In the rows, 128 means zero.
Each path below is one point turned by a fixed rotation once a step. After each direction that follows a path, write how fast that rotation turns it, in degrees a step (0 if it stays still).
Each turn is a multiple of 5 degrees from 10 to 175, or 0.

[137 141 141 118 123 123 130 121 129 135 128 137 132 120 126 136 137 129
 130 129 123 129]
[130 142 132 123 119 125 131 119 124 124 128 129 136 120 113 141 129 128
 129 135 123 127]
[131 140 132 117 120 133 133 124 121 134 121 135 134 120 130 138 132 128
 127 132 115 125]
[134 148 130 123 122 122 135 127 120 134 124 129 133 127 120 140 131 121
 130 129 129 122]
[138 136 135 119 123 128 129 131 128 129 119 129 138 114 123 140 128 125
 134 129 121 120]
[134 141 119 125 120 127 133 127 118 130 125 126 134 124 124 140 121 125
 132 132 119 117]
[137 143 130 118 129 130 131 135 125 138 123 133 131 121 131 134 122 119
 131 129 123 116]
[143 139 125 126 124 118 127 129 127 131 131 126 132 123 123 139 119 124
 138 128 127 115]
[136 135 126 119 127 134 125 130 129 130 129 132 132 116 127 133 112 124
 132 135 118 116]
[140 141 123 124 123 123 129 125 124 140 136 134 126 129 133 132 116 125
 132 131 123 117]
[140 139 136 119 130 125 123 128 135 135 135 134 128 120 123 130 115 121
 132 135 129 120]
[140 132 127 124 118 122 124 118 132 133 137 132 128 122 127 134 115 133
 133 136 119 122]
[130 141 132 119 123 132 127 122 130 137 135 137 125 126 126 130 114 124
 124 142 123 125]
[140 138 137 122 118 118 126 120 134 142 134 135 126 127 129 134 124 130
 131 133 127 129]
[130 138 136 121 119 125 124 120 136 130 131 131 130 121 116 137 118 128
 127 142 125 131]
[131 137 131 121 112 126 129 120 130 140 127 134 130 126 132 137 124 133
 126 138 115 133]
Speeds:
[123 128 128 127 124 127 124 130 131 130 128 126 130 130 131 127 124 129
 130 129 130 131] -> 10
[125 130 124 127 127 132 130 127 124 131 128 130 126 131 132 127 127 128
 125 130 125 128] -> 110

[125 132 130 112 126 126 131 122 125 127 114 135 124 136 115 131 128 128
 133 127 124 134]
[131 130 130 115 125 126 127 127 125 121 109 132 118 125 118 131 129 121
 130 133 129 132]
[124 129 132 116 128 127 125 117 123 128 115 130 118 134 119 131 123 126
 134 138 130 132]
[125 134 126 117 124 127 124 125 126 129 112 128 119 127 113 132 135 131
 132 136 131 132]
[123 131 134 116 122 125 124 129 123 127 113 123 118 131 118 134 121 129
 129 135 132 128]
[122 135 130 113 122 125 129 125 126 130 115 130 124 136 113 133 128 134
 132 128 126 132]
[129 132 132 114 122 125 129 133 125 121 109 130 121 127 117 133 127 125
 129 128 128 130]
[125 130 133 113 127 126 130 120 123 125 114 133 122 137 119 131 121 125
 133 131 126 133]
[129 131 126 116 127 128 126 123 126 125 110 134 119 126 115 129 135 125
 133 133 129 134]
[126 129 133 117 126 127 123 123 123 125 112 126 116 130 120 132 122 125
 131 139 133 130]
[122 134 127 116 125 127 125 121 125 132 115 128 121 133 113 132 131 134
 133 135 130 132]
[125 133 131 117 120 125 125 134 125 125 110 124 119 127 116 134 127 129
 128 132 132 128]
[122 133 134 113 123 125 130 125 124 128 115 129 123 139 117 133 121 130
 131 129 126 131]
[129 133 129 114 124 126 130 129 126 123 110 134 122 128 114 131 132 126
 131 127 126 133]
[128 128 134 114 127 126 127 123 122 122 111 131 119 131 121 131 120 121
 131 134 129 131]
[126 131 127 115 128 128 126 117 125 129 114 133 120 132 115 130 132 128
 135 135 128 134]
Speeds:
[126 130 130 127 124 127 131 134 129 128 128 127 131 130 127 130 126 131
 126 123 126 127] -> 55
[128 128 133 129 124 128 130 126 130 131 131 127 131 124 131 130 130 127
 127 130 126 131] -> 0

[134 131 141 128 133 128 136 138 120 127 126 143 129 139 129 130 131 124
 128 131 133 119]
[134 133 139 127 132 130 135 136 118 130 124 145 132 140 133 128 126 123
 130 126 129 123]
[136 135 135 125 132 130 133 130 118 137 125 144 134 140 137 128 128 126
 131 123 131 123]
[137 134 134 124 134 127 135 127 121 139 128 140 134 139 139 131 133 130
 132 125 136 123]
[136 130 135 125 134 125 139 132 123 137 130 138 133 137 137 134 135 131
 133 128 142 124]
[133 126 137 127 131 127 142 138 120 132 129 137 134 136 134 135 132 129
 134 131 142 127]
[132 125 135 127 128 132 140 140 116 131 125 139 138 136 133 133 126 128
 134 130 138 127]
[132 127 131 127 127 136 136 135 114 135 123 139 142 136 133 131 124 130
 133 128 136 124]
[134 130 129 127 128 136 133 128 117 139 123 137 142 136 133 131 128 134
 132 131 138 119]
[134 129 131 129 129 133 134 128 121 137 125 135 138 135 131 133 133 135
 130 135 142 115]
[133 127 136 130 130 131 135 133 121 131 125 136 135 135 127 133 134 132
 129 139 142 114]
[132 127 138 131 129 132 136 138 119 127 123 140 134 137 125 132 130 127
 128 137 137 116]
[133 131 138 129 129 135 133 136 117 128 121 143 135 139 127 129 126 126
 128 133 131 116]
[135 135 135 128 130 134 130 130 118 134 122 144 135 140 130 127 128 127
 128 129 129 115]
[137 137 135 127 134 130 130 126 122 137 125 142 132 140 133 128 133 129
 128 129 133 114]
[136 134 139 127 135 125 135 130 124 134 128 140 129 139 133 131 137 128
 129 130 138 117]
Speeds:
[129 131 131 126 131 124 129 128 129 128 130 131 124 130 131 127 129 125
 128 124 126 131] -> 25
[127 125 131 129 128 126 131 133 129 123 130 127 125 127 126 130 129 126
 128 131 131 129] -> 65

[127 131 127 128 134 137 126 137 133 134 133 134 129 142 135 136 113 127
 122 121 134 126]
[122 121 128 122 136 126 128 133 132 131 137 135 128 142 136 138 120 126
 123 118 127 121]
[126 121 132 127 129 131 130 140 132 132 134 134 120 136 129 139 115 119
 123 117 125 127]
[132 125 128 130 132 139 125 137 128 133 135 139 128 135 134 140 113 124
 122 126 129 124]
[130 126 127 122 139 127 129 136 128 136 132 134 132 138 138 138 117 125
 123 120 126 121]
[124 129 130 125 132 131 130 140 135 134 130 130 124 142 131 136 114 123
 123 115 130 128]
[122 122 128 129 131 136 125 134 133 128 140 138 125 141 133 139 117 126
 122 123 131 124]
[129 118 130 124 134 128 130 137 127 133 136 137 127 134 134 141 118 121
 123 121 121 122]
[133 129 130 128 133 135 129 142 129 136 129 132 125 135 131 138 112 121
 123 119 128 127]
[127 129 126 126 137 135 125 135 132 134 134 135 131 142 137 137 116 129
 122 122 133 123]
[122 122 129 122 135 124 131 136 133 132 135 133 126 141 134 138 119 124
 124 116 126 123]
[125 123 131 130 128 136 128 140 132 130 135 135 121 137 128 139 114 120
 123 120 127 128]
[131 123 127 128 135 136 125 136 127 132 136 140 130 135 136 140 115 125
 122 126 127 122]
[131 126 129 122 137 127 131 139 128 137 129 132 129 138 136 137 116 123
 123 117 125 123]
[124 130 129 127 132 135 127 139 135 133 132 131 124 143 132 136 114 125
 123 118 133 128]
[122 120 128 127 133 131 126 133 132 129 140 138 127 141 135 139 119 126
 123 122 129 122]
Speeds:
[126 122 129 130 125 128 128 128 128 125 132 131 125 126 126 130 129 126
 128 129 125 128] -> 80
[129 131 132 124 125 126 126 127 126 130 129 132 128 130 128 130 128 129
 131 129 128 132] -> 0
[128 125 127 125 131 123 128 125 126 128 130 130 131 128 131 129 131 129
 128 129 125 124] -> 125
